A =
[[ 2.01 -1.71 -0.29  0.97  6.80 -5.08  3.63  3.20]
 [-2.61  1.02  1.40 -1.08 -2.29  5.87 -3.37 -0.62]
 [-1.29  1.20 -2.31  0.50  2.09 -5.41  5.74  6.16]
 [ 1.13 -0.15  2.42  5.84 -2.59  3.58 -1.94 -1.87]
 [-2.42  0.05  0.48 -4.39  0.40  2.97 -2.99  0.08]
 [-2.46 -0.03  0.40 -4.84  0.85  2.80 -2.92  0.21]
 [ 0.37 -2.96  1.40  1.03 -4.38 -3.23 -6.15 -1.18]
 [-2.20  2.37  0.96  0.23 -3.42  7.38 -1.60 -1.64]
 [-2.54  0.50  0.21 -4.22 -0.23  3.12 -2.52  0.03]
 [-1.88  2.69 -2.52 -4.50 -2.73  1.46  1.67 -1.09]
 [-2.48  0.15  0.41 -4.38  0.17  2.98 -2.94  0.06]]
A[-11, 0] => 2.01
A[-8, -6] => 2.42
A[3, -3] => 3.58
A[-5, -3] => -3.23
A[-8, -2] => -1.94
A[-1, 2] => 0.41
A[-4, -6] => 0.96
A[:, 4] => [6.80, -2.29, 2.09, -2.59, 0.40, 0.85, -4.38, -3.42, -0.23, -2.73, 0.17]
A[-7, -7] => 0.05
A[-5, -5] => 1.03
A[8] => [-2.54, 0.50, 0.21, -4.22, -0.23, 3.12, -2.52, 0.03]
A[4, -6] => 0.48
A[-11, 1] => -1.71
A[:, -5] => [0.97, -1.08, 0.50, 5.84, -4.39, -4.84, 1.03, 0.23, -4.22, -4.50, -4.38]
A[-6, 5] => 2.80
A[0, 2] => -0.29
A[-10, -5] => -1.08
A[1, -3] => 5.87
A[-4, -3] => 7.38
A[-11] => [2.01, -1.71, -0.29, 0.97, 6.80, -5.08, 3.63, 3.20]
A[8, -7] => 0.50
A[1, 0] => -2.61
A[-5, -8] => 0.37
A[5, -4] => 0.85
A[1, 4] => -2.29
A[9] => [-1.88, 2.69, -2.52, -4.50, -2.73, 1.46, 1.67, -1.09]
A[-5, 4] => -4.38
A[10, -7] => 0.15
A[-10, 6] => -3.37
A[:, 1] => [-1.71, 1.02, 1.20, -0.15, 0.05, -0.03, -2.96, 2.37, 0.50, 2.69, 0.15]
A[-10, 2] => 1.40
A[:, 0] => [2.01, -2.61, -1.29, 1.13, -2.42, -2.46, 0.37, -2.20, -2.54, -1.88, -2.48]

M =
[[ 0.08  0.46 -0.29 -0.39  0.14  3.18  5.88]
 [ 0.08  0.80  5.07  6.27  7.05  7.00  6.62]
 [ 0.00  0.43  2.75  6.54  6.64  5.82  6.97]
 [-0.03 -0.43  0.07  0.62  4.16  7.15  6.22]
 [ 0.48  5.29  6.90  6.61  6.38  7.28  6.99]
 [ 0.15  0.02  2.52  6.71  7.38  7.10  6.90]
 [ 0.11  0.40  5.31  7.05  7.32  7.19  7.07]
 [-0.06  0.07 -0.24  0.47  5.09  6.46  6.91]
 [-0.55  0.28  2.23  6.38  6.89  6.54  6.47]
 [-0.20  0.34  1.76  5.96  6.41  7.39  7.65]
 [ 0.60 -0.15 -0.14 -0.18  0.45  4.39  7.23]
 [ 0.59  1.83  6.04  7.14  6.93  6.51  6.49]]
M[0][0]	0.08
M[9][0]	-0.20
M[:, 1]	[0.46, 0.80, 0.43, -0.43, 5.29, 0.02, 0.40, 0.07, 0.28, 0.34, -0.15, 1.83]
M[1]	[0.08, 0.80, 5.07, 6.27, 7.05, 7.00, 6.62]
M[:, 2]	[-0.29, 5.07, 2.75, 0.07, 6.90, 2.52, 5.31, -0.24, 2.23, 1.76, -0.14, 6.04]
M[3][5]	7.15
M[5][2]	2.52
M[11][0]	0.59
M[3][6]	6.22
M[8][3]	6.38
M[10]	[0.60, -0.15, -0.14, -0.18, 0.45, 4.39, 7.23]
M[1][4]	7.05
M[1][5]	7.00
M[4]	[0.48, 5.29, 6.90, 6.61, 6.38, 7.28, 6.99]
M[0]	[0.08, 0.46, -0.29, -0.39, 0.14, 3.18, 5.88]
M[9]	[-0.20, 0.34, 1.76, 5.96, 6.41, 7.39, 7.65]
M[9][2]	1.76
M[4][6]	6.99
M[3]	[-0.03, -0.43, 0.07, 0.62, 4.16, 7.15, 6.22]
M[:, 5]	[3.18, 7.00, 5.82, 7.15, 7.28, 7.10, 7.19, 6.46, 6.54, 7.39, 4.39, 6.51]
M[5]	[0.15, 0.02, 2.52, 6.71, 7.38, 7.10, 6.90]
M[3][2]	0.07
M[3][1]	-0.43
M[:, 4]	[0.14, 7.05, 6.64, 4.16, 6.38, 7.38, 7.32, 5.09, 6.89, 6.41, 0.45, 6.93]
M[6][5]	7.19
M[11][6]	6.49
M[0][3]	-0.39
M[6][4]	7.32
M[4][2]	6.90
M[:, 0]	[0.08, 0.08, 0.00, -0.03, 0.48, 0.15, 0.11, -0.06, -0.55, -0.20, 0.60, 0.59]
M[0][1]	0.46
M[5][1]	0.02
M[2][4]	6.64
M[1][1]	0.80

B =
[[39 29 38 62 36 20 45 17 79 52 17 42]
 [36 39 53 26 43 57 40 52 20 40 62 28]
 [38 25 15 31 23 37 40 16 82 53 10 53]
 [60 49 34 49 43 41 17 59  2 20 68 30]
 [21 33 58 27 41 50 52 37 40 47 41 30]
 [20 32 60 28 41 50 54 35 44 49 39 30]
 [42 56 50 59 53 56 35 61 21 16 37 50]
 [46 43 44 21 41 55 35 56 12 40 72 30]]
B[0, 0]	39
B[:, 2]	[38, 53, 15, 34, 58, 60, 50, 44]
B[4, 3]	27
B[3, 3]	49
B[:, 0]	[39, 36, 38, 60, 21, 20, 42, 46]
B[2, 0]	38
B[7, 11]	30
B[0, 2]	38
B[3, 2]	34
B[3, 10]	68
B[2, 8]	82
B[0, 8]	79
B[3]	[60, 49, 34, 49, 43, 41, 17, 59, 2, 20, 68, 30]
B[2, 6]	40
B[4, 9]	47
B[1, 8]	20
B[5, 8]	44
B[6, 10]	37
B[:, 9]	[52, 40, 53, 20, 47, 49, 16, 40]
B[2, 3]	31
B[4, 4]	41
B[0]	[39, 29, 38, 62, 36, 20, 45, 17, 79, 52, 17, 42]
B[:, 5]	[20, 57, 37, 41, 50, 50, 56, 55]
B[5, 10]	39
B[6, 0]	42
B[5, 11]	30
B[5, 3]	28
B[:, 1]	[29, 39, 25, 49, 33, 32, 56, 43]
B[5, 1]	32
B[5, 4]	41
B[7, 2]	44
B[3, 0]	60
B[:, 4]	[36, 43, 23, 43, 41, 41, 53, 41]

m =
[[ -94  101 -514  407 -996 -271  818 -290  222  306 -136   71 -339 -367
   100 -429]
 [-103   -7 -578  330 -918 -361  685 -310   80  186 -114   52 -320 -296
    67 -431]
 [   1  295  201   -3 -176   75  104 -285  450  145 -207  434 -133 -606
   294 -107]
 [ 304  384 -158  517 -543 -641  -44  218  442  266  142  323 -177 -246
   260 -132]]
m[0,0] -> -94
m[0] -> [-94, 101, -514, 407, -996, -271, 818, -290, 222, 306, -136, 71, -339, -367, 100, -429]
m[1,5] -> -361
m[3,11] -> 323
m[2,3] -> -3
m[3] -> [304, 384, -158, 517, -543, -641, -44, 218, 442, 266, 142, 323, -177, -246, 260, -132]
m[1] -> [-103, -7, -578, 330, -918, -361, 685, -310, 80, 186, -114, 52, -320, -296, 67, -431]
m[3,13] -> -246
m[:, 0] -> [-94, -103, 1, 304]
m[2,7] -> -285
m[:, 5] -> [-271, -361, 75, -641]
m[0,5] -> -271
m[1,9] -> 186
m[2,8] -> 450
m[1,14] -> 67
m[:, 12] -> [-339, -320, -133, -177]
m[1,3] -> 330
m[2,14] -> 294
m[3,9] -> 266
m[3,7] -> 218
m[3,8] -> 442
m[1,2] -> -578
m[3,15] -> -132
m[3,1] -> 384
m[:, 1] -> [101, -7, 295, 384]
m[0,4] -> -996
m[0,8] -> 222
m[1,0] -> -103

grid = [-1.13  0.19  2.51  3.59  6.92  4.50  0.27  0.05]
grid[0] = -1.13
grid[2] = 2.51
grid[5] = 4.50
